cols: Z M V K Y L T G
A: [134 139 120 173 101 137 104 133]
N: [114 122 146 152 143 196  91 114]
Q: [114 122 146 152 143 196  91 137]
P: [121 122 150 126  94  98  82 157]
R: [138 212  61 117 139 119 146 148]
W: [138 146 139  61 212 149 119 117]
order: [137 114 122 146 152 143 196  91] | Q
miss Q: [122 152 137 146 143  91 114] | [196]
col: [101 143] | Y
order: [138 148 212 119 139 117 146  61] | R

cols: J S D U F C
H: [ 55 122 122  55 122  55]
E: [122 216  55 123  94  63]
X: [132 149 135  94 117  77]
order: [ 55 122  55 122 122  55] | H
howmany H: [122] | 3

cols: zufav Vaked Nanuk besi Fefe
Fiva: [158  37 108 141 104]
basu: [158 130 202 141 104]
musor: [ 88  77 188 141 104]
niluf: [105 116 148  44  72]
sodud: [ 70 143  95 162  88]
manu: [175 103 121 108 216]
zin: [ 70 156  81 141 104]
piva: [105 116 148  44 115]
Ropi: [193  90 108 141  72]
zatom: [175 170 108  98 184]
miss piva: [115 105 148  44] | [116]
row of musor | [ 88  77 188 141 104]
col: [141  44 141  98] | besi

cols: Bedeb gel litif Pev vaba zopon lidog
romor: [122 162 170 147 107 145 142]
Kevof: [134 103 111  96 122 118  95]
fopot: [159 142 149 120  50 101 121]
kisob: [129  89 100 101 142 112 121]
romaf: [168 144 156 134 169 135 106]
ket: [159 142 149 120  50 165 159]
tis: [152 125 147 133 109 103 133]
miss romaf: [156 144 135 169 134 106] | [168]
miss Kevof: [ 95 134 103 118 111 122] | [96]
row of romaf | [168 144 156 134 169 135 106]
order: [ 95 122 103 134 111  96 118] | Kevof
order: [ 89 100 101 112 121 129 142] | kisob

cols: fub banab roto Riri vili dipim Sosi geten lomor ruti
fekud: [100  81 120 100  78 161 100  86 140  99]
runom: [120  81 120 181  78  93 169 144 113 117]
Zadag: [120 154  50 146 201  63 168  77 167 132]
zono: [141 124  91 144 146 122 106  69 114  96]
rurol: [120  81 120 181  78 161 169 144 119 117]
miss Zadag: [201 168 154  63 167 146  50 120  77] | [132]
col: [122 161] | dipim
howmany fekud: [101] | 0
miss Zadag: [201 132 167 146  63  50  77 120 168] | [154]

cols: bet vum pesap Zug
fipe: [176  37 105  79]
kof: [167  87 151 121]
fufip: [ 83 106  83 106]
Fiset: [121  83 167 121]
order: [ 83 121 121 167] | Fiset
howmany fufip: [82] | 0
howmany Fiset: [83] | 1
col: [106  83] | vum

cols: bek viv dopo duta
Tob: [ 78 195  80  81]
kupo: [ 81 195 107  81]
deg: [ 80 195 107  81]
row of Tob | [ 78 195  80  81]
order: [ 80  81  78 195] | Tob
howmany kupo: [80] | 0

cols: fusa givaf Gusid Lafar dediv
vun: [146 146 146 147  97]
kob: [108  94 114 108 120]
Velup: [140  38 139 147 124]
nus: [146  38 139 147 129]
row of kob | [108  94 114 108 120]
col: [114 139 139] | Gusid
howmany kob: [120] | 1
col: [147 108 147] | Lafar
howmany vun: [146] | 3
miss Velup: [ 38 124 147 140] | [139]
col: [139 139] | Gusid

cols: Dapi Rizi mekez batov
Digel: [122 125 128 125]
Nivu: [137 114 117 193]
bepi: [145 119 119 128]
kez: [140 149 128 116]
kotev: [120 106 117 168]
Tul: [153 129 128 202]
Mem: [128 138 128 202]
Pudi: [154 131 120 202]
kodo: [159 167 128 126]
howmany Tul: [129] | 1
row of Nivu | [137 114 117 193]
order: [114 117 137 193] | Nivu
row of kez | [140 149 128 116]
howmany bepi: [119] | 2
order: [128 129 153 202] | Tul

cols: Rafam bobuz melaz kise
pibur: [124 125 127 130]
Ser: [126 125 127 130]
kom: [124 125 101 153]
order: [125 127 130 124] | pibur
row of kom | [124 125 101 153]
miss kom: [101 124 153] | [125]
col: [127 101] | melaz
miss pibur: [127 130 124] | [125]

cols: mupe vana bef pidez Dubu
suf: [149 130 195 157 199]
zod: [141 110 157 120 132]
Sipu: [141 110 156 110 110]
ruv: [106 160  72 140 139]
Zume: [125 108 117 145 117]
geziz: [131 129 140 102 122]
Veso: [131 129 116  99 143]
col: [130 110 110] | vana
order: [110 110 156 110 141] | Sipu
howmany Zume: [117] | 2
howmany Sipu: [110] | 3
miss ruv: [139 106  72 160] | [140]
order: [110 110 110 141 156] | Sipu
row of geziz | [131 129 140 102 122]

cols: fav miz Kagut delel vurag Kelu riso mil nezom zogam
Kuv: [127 124 131 132 125 134 115 117 114 150]
nuz: [ 90 149 144 122 149 149 149  90  99  90]
Nuzi: [120 113 158 110 161 120  59 101 104 175]
Lobi: [122  99 131 135 100 149 110 138 104 118]
miss Nuzi: [120 113 161 175 158  59 104 120 101] | [110]
howmany nuz: [149] | 4
miss Kuv: [150 117 125 114 131 134 115 132 124] | [127]
howmany Nuzi: [119] | 0

cols: biran nof gavi vop tisa Lidut soger rupon
Munut: [114 124 164 146 138 158  99  78]
veg: [101 111 161 136 133 144 112 170]
Garul: [ 45 153 100 149 121 133 164 144]
bugi: [120 160 191 154  60 160 160 208]
femuz: [133 144 153 150 161 164 100  45]
row of femuz | [133 144 153 150 161 164 100  45]
order: [ 45 161 133 153 150 164 100 144] | femuz
col: [164 161 100 191] | gavi
col: [100 191] | gavi
howmany bugi: [160] | 3
order: [146 138 158  99  78 114 124 164] | Munut

cols: Ril sopaz malu Sug ropa noba Los Sazo
ful: [135 128 125 120 132 124 138 127]
mono: [135 151 111 118 132 124 136 112]
Bof: [135 155 158 118 132 123 116 112]
Mebiz: [135 152 129 118 132 123 115 112]
Nadab: [135 151 125 118 132 124 138 127]
Togu: [136 151 133 118 132 124 146 112]
Vifed: [135 155  40 118 132 124 115 112]
Nokub: [135 148 125 118 132 124 123 119]
milet: [135 151 149 118 132 124 145 112]
zugir: [136 151 157 118 132 124 145 112]
miss ful: [124 135 120 125 132 128 138] | [127]
col: [158 129 125 133  40 125 149 157] | malu

cols: Doz semo pokuv bas meval Duk nise zapev fen Biki
voson: [119 145  76 118 111 155 161  98 136 205]
ber: [120 139  75 125 110 154 150  93 139 205]
rit: [124 125  88 138 113 146 147  95 142 184]
pur: [ 97 205  86  97 111 130 199 167 142 194]
paze: [ 95 206  87  93 116 130 204 172 139 192]
Pep: [113 162  76 127 103 140 157 112 151 205]
dar: [119 139  76 126 110 156 149  92 140 205]
dufi: [118 144  75 120 110 155 159  97 137 206]
nizel: [124 125  75 140 108 153 128  84 147 202]
let: [119 145  76 118 111 156 166 100 135 205]
col: [154 146 130] | Duk
howmany voson: [155] | 1
col: [ 95 167 172 112  92  97  84] | zapev
order: [113 146 147  95 142 184 124 125  88 138] | rit
miss rit: [124 147 125 184 142  88  95 113 138] | [146]

cols: Sivid Mur Tapuv Zube vog bulas
vuz: [ 92 176 154  75 194 201]
Pabi: [163 121 154 148 143 140]
nas: [ 59 191 126  58 144 149]
bizo: [ 66 130  76  75 103 115]
dodu: [132 150 116  61 182 192]
miss Pabi: [154 143 121 163 140] | [148]
col: [143 144] | vog

cols: lefal guk Rigi Dafo
puti: [133 129 115 137]
Rilen: [155 167 155 155]
donu: [155 169 155 155]
tepu: [172  67  77 163]
rof: [102 168 119 114]
Sisu: [144 127 103 136]
col: [129 167 169  67 168] | guk
col: [137 155 155 163 114] | Dafo

cols: Nibok Dupo tafer kadu teze Mamep Buge dud Gaba sez
dusu: [ 81 108 165 108  76 120 114 102 114 193]
Sesed: [159 146  95 106 146 120 149  85 143 106]
tipa: [144 139 124 132 144 133 118 128 115 125]
Dom: [149 146 120 146 159  95 107  85 106 143]
row of Sesed | [159 146  95 106 146 120 149  85 143 106]
miss Dom: [ 85 159 120 106  95 146 146 149 107] | [143]
order: [ 95 149 159 107 146 146 120 143 106  85] | Dom

cols: lagas lide suke Gazif Puna mazi kabas
Tof: [126 115 138 121 126 144 133]
sazu: [121 122 127 127 128 131 139]
bepus: [113 122 122 129 133 118 123]
vesi: [ 61 141 126 113 134 131 118]
pov: [135 114 136 124 130 137 137]
Kebev: [120 124 127 131 131 127 139]
Podod: [ 99 131 138 115 128 144 112]
refe: [132 123 138 124 123 147 114]
Fim: [133 136 127 132 133 119 118]
vupo: [133 145 119 130 121 118 112]
Dosu: [114 132 127 127 135 122 129]
Vutid: [131 128 121 136 136 117 139]
col: [133 139 123] | kabas
miss bepus: [122 122 113 118 129 133] | [123]

cols: fev gorol pufe vomo voz
vikug: [125 130 151 150 126]
Ral: [125 127  66 180 138]
Daga: [126 134 131 111 175]
meru: [134 126 137 145 202]
bida: [127 125 144  76 156]
Zalam: [133 128 136 107  99]
bome: [125 127 104 180 138]
Muna: [121 122  90 128 127]
order: [104 125 127 138 180] | bome
row of meru | [134 126 137 145 202]

cols: Bureb Zatu buzes Kape lusa losi mit Dup fevig rofe
Sof: [109 158  95 123  99 110 114 138 161 104]
mav: [ 99 158 161 110 138 109  95 114 122 104]
gid: [102 207 150 109 160  89  94 124 119 119]
Lev: [106 149 123  57 170 154 204 124 151 119]
vopa: [102 207 150  88 160  89  94 124 119 119]
row of Sof | [109 158  95 123  99 110 114 138 161 104]
row of mav | [ 99 158 161 110 138 109  95 114 122 104]
col: [ 89 154  89] | losi
order: [ 95  99 104 109 110 114 122 138 158 161] | mav
order: [ 57 106 119 123 124 149 151 154 170 204] | Lev
howmany Sof: [138] | 1

cols: som lif Fif muzit Guled meka
Nerig: [116 185 116 175 116 116]
biz: [116 185 216 175 159 147]
soro: [185 147 116 215 159 175]
col: [216 116] | Fif
order: [159 147 116 185 216 175] | biz
howmany Nerig: [116] | 4

cols: zok Beni Vovi Fote paz sumok pape Dap galo pas
Malap: [111 116 131 109 149 151 157 118 143 118]
rola: [125 111 132 102  99  83 128 147 118 128]
tez: [122 119 136 152 149 171 130 101 136 121]
veke: [149 126 125 195 129 176 126 100 129 136]
gek: [112 138 132 131 124 120 111 125 126 131]
fena: [ 96 114 154  81 125 109 131 126 118 112]
Mozok: [111 157 138  82 134 104 139 129 123 129]
Pazu: [113 138 126 104 150 149 165 117 142 127]
loger: [140 156 127 144 128 102  90 142 115 125]
por: [120 131 138 112 125 111 131 125 132 126]
miss veke: [126 149 126 129 100 129 195 176 136] | [125]
order: [126 132 125 131 111 125 112 138 131 120] | por

cols: saz gigik fama Tate fabe
Nuse: [114 126 115 134 121]
Rik: [ 60 147  80 125 147]
Dopaz: [118  98 132 133 144]
gul: [100 148 139 123  94]
vas: [140 126 131 120 127]
Kiv: [102 199 102 199 102]
howmany Kiv: [102] | 3
miss Nuse: [121 114 134 126] | [115]
col: [147 144  94 127] | fabe
howmany Rik: [126] | 0

cols: Nad noged Repum Gefo zopo
tif: [154 125 121 124 151]
pizeg: [111 106 114 100 156]
soti: [111 122 120 116 138]
Fumu: [112  99  99  99 101]
lag: [145 193  88 130 212]
ralen: [111 122 148 144  86]
Kebi: [125 139 139 125 125]
megil: [135 131 122 123 158]
col: [111 111] | Nad
howmany Kebi: [125] | 3
col: [125 106 122  99 193] | noged
howmany Kebi: [139] | 2
order: [100 156 111 106 114] | pizeg
col: [111 111 112 145 111 125 135] | Nad
howmany Fumu: [99] | 3

cols: pote tid nuba besor buf zef bova fepu tidol
natip: [165 126 151 183 144  40 174  67 152]
konir: [ 77  77  36 111 132 111 114  45 143]
vonoz: [150 152 165  67 174 183 164 144 126]
col: [ 77 150] | pote
order: [152  67 174  40 144 183 151 126 165] | natip
miss vonoz: [ 67 150 164 126 152 144 174 183] | [165]
row of vonoz | [150 152 165  67 174 183 164 144 126]
col: [111 183] | zef
col: [132 174] | buf

cols: zodu Bavo zeri zafep
zera: [ 60 144  74 112]
zutig: [ 83 166  84  96]
lugu: [ 55  55  55 112]
gola: [ 73 147  61 124]
vebov: [144 121  70 127]
vima: [ 60 147  56 110]
Satis: [ 56 111  60 147]
pup: [ 83 166 166  96]
patul: [ 57 143  73 109]
feza: [ 55 139  70  70]
Venif: [ 57 145 145 145]
howmany pup: [167] | 0
howmany Venif: [145] | 3
miss gola: [124 147  73] | [61]
order: [124  73 147  61] | gola
howmany lugu: [55] | 3
order: [110  60  56 147] | vima
howmany feza: [70] | 2

cols: Neda Vol piv Lili Vep
Bonep: [209 103 127 146 136]
Pilob: [130 173 217 209 120]
Zogo: [118 167 172 156 137]
nulez: [170 126 104 201 169]
vafo: [133 127 163 164 219]
Tolev: [168 116 119 129 135]
lafit: [112 182 116 164 209]
Pupug: [126 162 126 126 126]
Zel: [104 169 126 171 201]
simis: [196 106 117 130 140]
Fova: [133 163 164 218 127]
miss Fova: [164 218 127 133] | [163]
order: [127 133 163 164 218] | Fova
order: [171 201 104 169 126] | Zel
howmany Pupug: [126] | 4

